[[ 18  18  -7  17 -18 -17 -19  17 -16  20 -16 -19 -15 -14  19  19]
 [-23   2  23 -26  12   6  -3 -28 -19 -11  19   1  -9  18   1  -1]
 [-14 -43 -15  -7   5  14  24  -7  33 -24   1  22  34  -1 -42 -41]]
->
[[-23   2  23 -26  12   6  -3 -28 -19 -11  19   1  -9  18   1  -1]
 [-14 -43 -15  -7   5  14  24  -7  33 -24   1  22  34  -1 -42 -41]
 [ 18  18  -7  17 -18 -17 -19  17 -16  20 -16 -19 -15 -14  19  19]]

[[ 54 -54 -28  41   1]
 [-36  35  31 -18 -29]
 [-38  37  30 -20 -24]
 [ 49 -49 -24  38  -2]
 [-10   9 -16 -22  49]]
->
[[-38  37  30 -20 -24]
 [-36  35  31 -18 -29]
 [-10   9 -16 -22  49]
 [ 49 -49 -24  38  -2]
 [ 54 -54 -28  41   1]]

[[-20 -17   3  36 -50  30  22]
 [ 33 -52 -20  29  28   0  -6]
 [-22   8  31 -47  14 -35 -25]
 [ -8  -8 -41 -53  29 -15  -9]
 [ 30 -16  45  48  10  -8 -12]
 [-47 -10  41 -17 -37 -10  -6]
 [-38   3  40 -40 -10 -27 -18]
 [-40 -50 -21 -15 -30   9   7]]
->
[[-47 -10  41 -17 -37 -10  -6]
 [-40 -50 -21 -15 -30   9   7]
 [-38   3  40 -40 -10 -27 -18]
 [-22   8  31 -47  14 -35 -25]
 [-20 -17   3  36 -50  30  22]
 [ -8  -8 -41 -53  29 -15  -9]
 [ 30 -16  45  48  10  -8 -12]
 [ 33 -52 -20  29  28   0  -6]]

[[ 34   1   2  37   4  32  36  41  38   1   0]
 [  4   8  34   9  42   3  -5   0 -11  12  11]
 [ -2   0  46   6  30   5   5   8   3  36   6]
 [ 54  44   7  48  26  21  33  51  22   8  10]
 [ 20  -2  36  31  20  13  29 -12  29   6   6]]
->
[[ -2   0  46   6  30   5   5   8   3  36   6]
 [  4   8  34   9  42   3  -5   0 -11  12  11]
 [ 20  -2  36  31  20  13  29 -12  29   6   6]
 [ 34   1   2  37   4  32  36  41  38   1   0]
 [ 54  44   7  48  26  21  33  51  22   8  10]]

[[ 35  -5 -19 -21 -10  42]
 [-22  40 -24 -31  36 -12]
 [  2   2  -2   5   3   3]]
->
[[-22  40 -24 -31  36 -12]
 [  2   2  -2   5   3   3]
 [ 35  -5 -19 -21 -10  42]]

[[ 39 -39  26 -20  40  27  -8  39  26  37]
 [ 44 -45  33 -13  46  25 -15  46  25  41]
 [-18  32 -31 -41 -22  16  45 -26  15 -13]
 [  1   8 -13 -40  -1  21  30  -4  21   3]]
->
[[-18  32 -31 -41 -22  16  45 -26  15 -13]
 [  1   8 -13 -40  -1  21  30  -4  21   3]
 [ 39 -39  26 -20  40  27  -8  39  26  37]
 [ 44 -45  33 -13  46  25 -15  46  25  41]]
